rotation ticks, each row followed by its count of ticks:
The counts run from 0 to 1082.
-24 -47 32 5 38 -20 0 -8 -63 -17 -46 12 -1 46 2 -13 3 7 -11 60 -8 -20 -4 32 -16 -49 -31 5 -20 18 0 40 -59 -7 -6 27 -16 13 -17 -5 9 -24 9 | 803
-22 -10 34 -28 -1 -4 46 36 -51 16 17 39 -14 48 31 -38 24 -20 -2 45 -49 -21 -1 -16 -10 -35 40 -4 12 14 22 -38 3 -3 -18 -29 -7 26 18 18 -46 24 2 | 279
10 -16 30 34 4 4 -28 40 -2 24 -1 10 -21 2 19 -11 -46 4 19 9 -49 28 21 -43 27 5 -17 -63 -8 2 3 -47 21 10 24 34 54 10 18 32 5 26 8 | 1003
0 -10 -33 -10 19 -10 -30 -25 27 -6 17 9 1 -28 -28 0 26 0 -14 18 4 -13 3 -4 -39 53 -14 52 30 39 8 -31 -34 8 -67 -53 -22 -29 1 -49 15 20 -13 | 73
-12 -51 26 2 31 12 3 50 49 -3 4 5 -24 6 -38 38 -33 -8 -15 6 -22 -42 -32 -16 -13 -9 -47 -67 -2 25 -7 -16 1 -3 -22 -10 -45 -19 -24 30 -2 1 12 | 471
-36 12 -14 5 -9 7 21 17 -49 -27 50 24 -21 -12 24 24 21 28 -2 31 -47 -20 -13 -30 -29 12 -33 -6 -17 22 10 -24 -32 -15 -38 -28 13 -22 13 -73 30 -21 20 | 417
12 -2 37 -19 2 9 -45 13 54 20 14 -13 -31 44 -18 17 1 39 11 -49 -13 16 -28 -42 0 20 -19 -16 13 33 -54 40 21 -14 -12 22 -39 -3 19 9 -21 -4 -26 | 173
5 -27 -17 16 -1 20 -49 32 59 -2 -21 6 1 9 -44 12 -63 19 31 -25 3 14 -28 -8 7 -3 -1 -4 22 25 -24 -11 50 -17 15 -12 5 -22 -9 52 -54 -11 -20 | 6
-27 -31 -60 11 13 -11 -57 11 10 15 -15 21 20 -17 -23 -19 4 3 -12 15 -3 43 7 -10 16 34 8 24 -40 36 5 -50 26 27 25 21 43 -34 9 12 14 -40 -17 | 194
-28 14 -23 -3 -40 31 3 -19 36 6 19 3 13 -7 20 8 -41 4 10 -17 25 20 -33 -28 7 39 13 28 -40 -31 -17 -16 12 -10 -12 8 26 36 -2 -15 -53 -78 -29 | 52
-39 -35 14 -4 51 -22 -17 -3 -27 7 -42 -8 24 55 -13 -11 6 9 -13 33 4 -7 -1 20 -23 -35 -28 14 -31 33 -4 40 -46 -15 -21 10 -39 -12 14 -6 1 -55 -11 | 804
-23 -14 10 -21 4 -12 -28 -12 -5 -31 -55 12 -2 8 -38 18 14 41 0 -1 -11 13 -55 30 -8 -9 2 -13 -41 -24 -21 58 -26 -30 52 45 -30 -11 -22 9 -23 -21 9 | 339
-32 34 -31 -30 13 12 -11 4 -4 -38 32 -2 40 -6 -27 27 51 11 -27 -37 7 9 -28 6 -68 15 -2 -1 -3 11 5 23 -3 -49 -18 -30 -7 -40 9 -17 51 -5 13 | 595
19 -4 44 -28 2 29 39 11 -52 18 3 9 24 53 20 -47 20 -14 36 14 -6 -5 22 -7 3 -23 31 -30 -17 -46 0 -33 -7 -11 -16 6 43 47 -18 28 -13 23 25 | 100
4 -55 61 -3 17 -6 31 0 -49 -9 -3 15 -10 21 12 -32 -23 -37 6 57 23 -23 -9 -28 -27 -6 -1 -26 -18 -17 30 -20 1 41 -28 7 53 41 -29 28 -11 -15 -9 | 618
-2 -8 -68 -32 6 11 -7 -14 23 10 -19 8 -6 3 3 -8 60 -6 11 -11 1 16 -37 -15 32 13 -31 31 -42 5 -7 -27 -2 13 -2 29 -12 -62 20 -20 20 -51 15 | 378
35 -1 -9 46 21 -7 -54 14 44 21 -27 -10 35 5 6 -31 -56 -11 22 -46 16 37 47 29 -6 -16 8 -10 43 15 -7 -21 11 -5 11 2 13 1 40 49 11 36 -12 | 829
-3 -34 -7 25 -8 2 -55 1 55 21 6 7 -13 -14 -22 -20 -66 -9 26 17 0 19 4 -12 9 30 -4 33 20 60 -4 -44 24 9 3 13 30 -7 4 46 -29 -9 -38 | 186
-32 -24 6 34 24 16 6 35 81 -15 7 -11 -11 -4 -31 26 -79 -26 -8 1 -9 -34 -25 -8 -16 -5 -47 -51 -9 19 14 -22 -2 -12 -13 -20 -31 -8 -14 36 -3 -12 8 | 475
4 33 -7 39 -23 -2 -54 -12 -39 -7 15 28 -7 -5 7 -20 -18 32 29 0 -11 23 8 3 -22 2 17 56 -1 48 -45 -3 5 -48 39 47 53 19 37 1 -16 1 -3 | 703
-12 -54 32 4 2 -52 -22 -24 -12 -28 -66 29 -32 -13 22 17 -3 -26 -20 47 -6 -6 -26 33 -14 -3 10 -6 9 -3 34 -7 -54 19 49 39 -49 3 -2 -2 -15 15 -8 | 330
6 18 -60 -25 -3 22 8 -26 61 12 -30 -6 9 17 18 -15 49 -9 4 -27 4 19 -40 -20 31 17 -9 13 -46 -29 -16 -29 -14 4 11 21 -18 -32 36 -32 12 -48 29 | 382
3 -25 -15 35 5 -16 -36 -2 -4 -13 8 25 -46 -14 26 -29 -23 -5 34 46 -15 -7 35 10 32 28 -25 39 -7 44 14 -60 -39 39 -2 21 16 -8 -19 -12 29 20 -14 | 367
24 -1 -27 -49 -35 58 24 -3 56 31 4 22 18 5 17 5 24 -11 45 -64 15 -3 -26 0 13 15 30 -4 8 -37 -24 -45 26 0 -15 -23 -16 -12 -11 6 -57 3 -8 | 391
62 18 7 -36 -14 23 9 -19 14 -42 32 6 -41 20 8 -15 58 23 45 -32 9 -24 -11 -20 10 26 -37 -18 -8 -44 -11 -12 -10 17 -39 9 4 4 -19 -16 25 37 17 | 1074
0 30 49 10 3 5 41 -11 46 -35 49 0 -33 -1 19 -3 5 -27 10 -25 -5 -31 -40 -45 -41 21 -10 -54 -11 -18 20 -13 4 11 -55 -27 1 15 23 -7 8 31 2 | 605
-19 49 -22 -21 20 47 6 -26 54 -34 5 -26 26 39 37 -10 2 7 7 -36 76 -13 -25 -5 -7 15 23 18 -37 -17 -19 7 -19 15 22 -15 -3 -33 -25 11 14 -33 8 | 733
12 -13 21 -19 -33 -7 -9 -11 -3 -18 -44 11 -38 2 55 30 6 19 35 -17 -19 18 -8 18 33 -3 -10 -37 24 -58 17 12 -61 3 21 14 -65 -8 -17 -33 -20 23 -26 | 681
25 -3 29 37 22 -12 -50 12 -5 37 -17 -1 12 26 26 -14 -35 2 8 1 -20 41 33 -24 18 5 -1 -54 -5 3 -9 -31 7 -2 45 47 59 9 29 36 25 25 20 | 1004
-32 18 -2 17 -10 2 -30 11 68 -11 -18 -4 -10 19 -27 8 -25 62 12 -33 -29 19 -40 -28 14 18 2 -28 -59 -26 -25 19 10 -7 -11 -11 -39 -2 -12 -17 -46 -28 -41 | 345
-16 -4 18 -11 -23 49 9 -11 17 16 65 18 -6 -25 27 2 -26 -24 59 -22 27 -35 -22 4 -1 9 15 38 -10 19 -25 -22 -3 0 -12 4 -13 27 -57 11 -47 -21 -46 | 224
8 5 -4 -30 -40 46 25 6 33 43 25 11 0 18 44 -4 -10 -25 8 -2 11 -11 -8 -38 2 18 36 20 32 -9 -16 -57 13 -10 -8 -17 21 33 14 1 -71 -21 -21 | 571
-10 36 9 -21 0 18 57 -9 34 -3 29 -1 4 44 3 -61 16 -43 50 -15 2 -4 -24 -30 -9 -5 15 -3 -35 -15 28 -23 30 -8 -46 -24 18 6 8 27 -31 -11 -8 | 94
-14 -44 -35 32 41 -29 -52 18 -9 19 -18 16 30 -21 33 -19 2 -6 2 -26 21 19 13 18 -1 -29 10 12 -4 51 -4 -30 42 62 18 13 0 -33 28 24 28 -19 -32 | 838
8 -43 38 13 21 -39 -1 -2 -61 -6 -58 32 21 28 25 -15 17 21 -19 18 -8 -2 13 17 -24 -36 37 -37 25 -43 13 -6 -27 31 3 -20 -16 40 20 -18 -10 36 -9 | 970
41 -2 -36 -13 33 17 -26 -43 28 -14 -30 -20 37 6 -20 13 31 4 3 -10 44 -5 -7 -8 -46 25 -46 -8 28 -25 -5 -4 -24 -7 -57 -44 10 -33 31 -37 42 9 29 | 252
50 -20 18 -3 -12 37 36 -20 34 -12 25 19 -45 24 20 -36 11 -21 34 -3 47 -66 -14 -15 10 0 -9 19 8 -22 -19 -42 -1 36 -54 -6 10 43 -10 2 -20 9 3 | 1082
20 -20 -2 -13 -21 62 12 12 6 20 19 38 12 -21 25 19 0 15 44 -34 20 -39 -8 -3 11 -1 36 -15 7 -47 -41 -56 22 28 3 -30 5 34 -45 -9 -49 9 2 | 396
-9 -1 -15 49 -16 13 -43 -19 34 -11 12 2 -4 -3 21 8 -62 34 26 -39 36 -4 -18 -8 1 -2 -15 46 -1 22 -53 16 19 7 -11 -1 8 11 20 -11 -42 -55 -46 | 696
52 25 7 -35 21 36 -4 -40 31 3 7 -20 12 27 3 -28 64 -2 26 -54 43 -5 -19 -21 -21 24 -22 0 -7 -23 -44 10 4 12 -48 10 2 -7 14 0 28 3 18 | 1076
16 26 -9 5 -24 -4 38 18 3 -77 26 31 -4 -31 -27 -9 3 -2 12 -38 -7 -6 -37 16 -37 -1 -3 -50 -23 -65 44 -16 19 -29 -31 -13 12 18 -3 20 19 27 2 | 777
